Each path below is one point turned by a fixed rotation once a step. After each direction that follows a path, write how fast that rotation turns it, in degrees each step (0 if it stays still).
Each turn is a multiple of 5 degrees from 10 to 175, or 0.
Each row of a path follows its step; steps can be skipped.

step 0: [-6,-28,-4,-12,-1,-3,3,18,-12,-14,17,-33,27,26,-2,18,-31,-1,12,1,1,-15,30,-51,-14,-7,-2,-9,22,-1,3,26,-45,21,8]
step 1: [-7,-1,0,-45,-11,22,11,6,-7,35,-5,22,12,14,-41,-4,27,1,0,30,17,-17,-4,-3,-28,7,12,-26,17,27,-1,15,-7,42,-4]
step 2: [-2,-21,-25,-13,-3,-11,-3,-7,-33,-12,3,13,32,19,-34,23,4,19,-35,-22,-7,-26,-3,-4,-12,-32,20,-7,-10,-21,23,-25,-6,15,35]
step 3: [-38,-40,-8,10,6,-2,-11,18,0,16,-33,-29,14,16,-29,34,17,-10,33,6,-1,-20,22,-15,-4,29,4,-8,21,-10,31,-14,1,14,-7]
step 4: [-24,25,-17,-23,21,-31,11,19,-37,6,-10,27,10,-24,-20,27,20,13,23,1,6,2,13,-27,-23,-13,27,-3,13,40,2,12,-7,1,18]
step 6: [-5,1,-25,-39,-4,38,12,-11,-19,23,-34,-4,34,-4,-40,9,17,-5,32,9,-7,-30,4,7,-8,13,-22,-15,-23,15,-3,-5,-17,21,-1]
step 8: [-46,-15,0,19,0,-1,-21,26,4,-8,0,-1,-5,-3,-47,28,-25,-7,13,-15,-17,-28,29,0,-17,35,-2,-21,15,19,-3,-22,-21,16,-9]
step 10: [-16,-9,27,-32,-27,2,5,-26,-35,-8,14,1,21,-1,-33,1,-32,7,3,-6,-22,-2,6,-13,2,-7,16,-26,26,-1,9,-12,33,48,-12]
step 12: [-25,-23,19,-12,-25,-30,6,14,-23,-13,-19,-9,-3,14,-32,8,-4,25,24,16,6,-37,-17,-20,-4,-2,39,24,4,-1,13,39,-17,5,-1]
step 13: [-11,-4,1,-21,-4,-27,7,31,-5,-12,18,0,-4,9,-39,12,-23,-5,-14,-9,7,-11,27,1,-41,13,3,-17,1,49,18,-27,-7,39,-9]
step 14: [10,2,-11,-13,-15,-21,39,-12,-16,0,-18,-5,43,-1,-13,27,12,-18,-7,8,19,-36,3,-8,-19,6,34,-47,8,-29,-3,-11,-26,-5,-10]
Speeds:
[-5,-4,7,-1,5,-10,4,11,6,-6,-10,1,-8,-10,0,2,-2,-4,-1,-6,-4,10,5,-6,-13,-4,-3,0,5,3,5,3,-9,-9,-10] => 80
[-2,3,2,9,6,-6,-7,-3,-2,-1,12,12,-1,-3,-2,1,-3,8,-17,-5,-5,-2,-3,-2,-7,1,0,-16,-2,-1,-5,-11,3,-1,-3] => 125
[1,-9,-1,-3,-8,6,-3,1,3,0,1,2,-2,7,-6,-6,-3,11,-7,8,4,-5,-11,2,-9,-3,-12,7,-11,4,0,4,-15,1,-5] => 65
[-13,14,-1,5,-7,-3,9,-8,-3,-4,1,2,0,-6,-9,1,-15,-1,7,0,-10,-1,-5,9,4,5,-5,4,-8,1,4,2,2,-4,-8] => 20
[-3,6,-12,11,-4,-3,-6,9,-3,-3,7,-1,-10,-4,7,2,-1,6,3,-3,9,-7,-1,-12,5,12,3,7,7,11,0,5,-5,3,-3] => 85
[-3,-2,3,4,3,6,-4,4,7,-6,8,-14,10,9,-1,1,-3,-9,-2,-3,-2,10,4,-4,-5,16,-12,1,-3,3,3,-6,2,9,-2] => 140
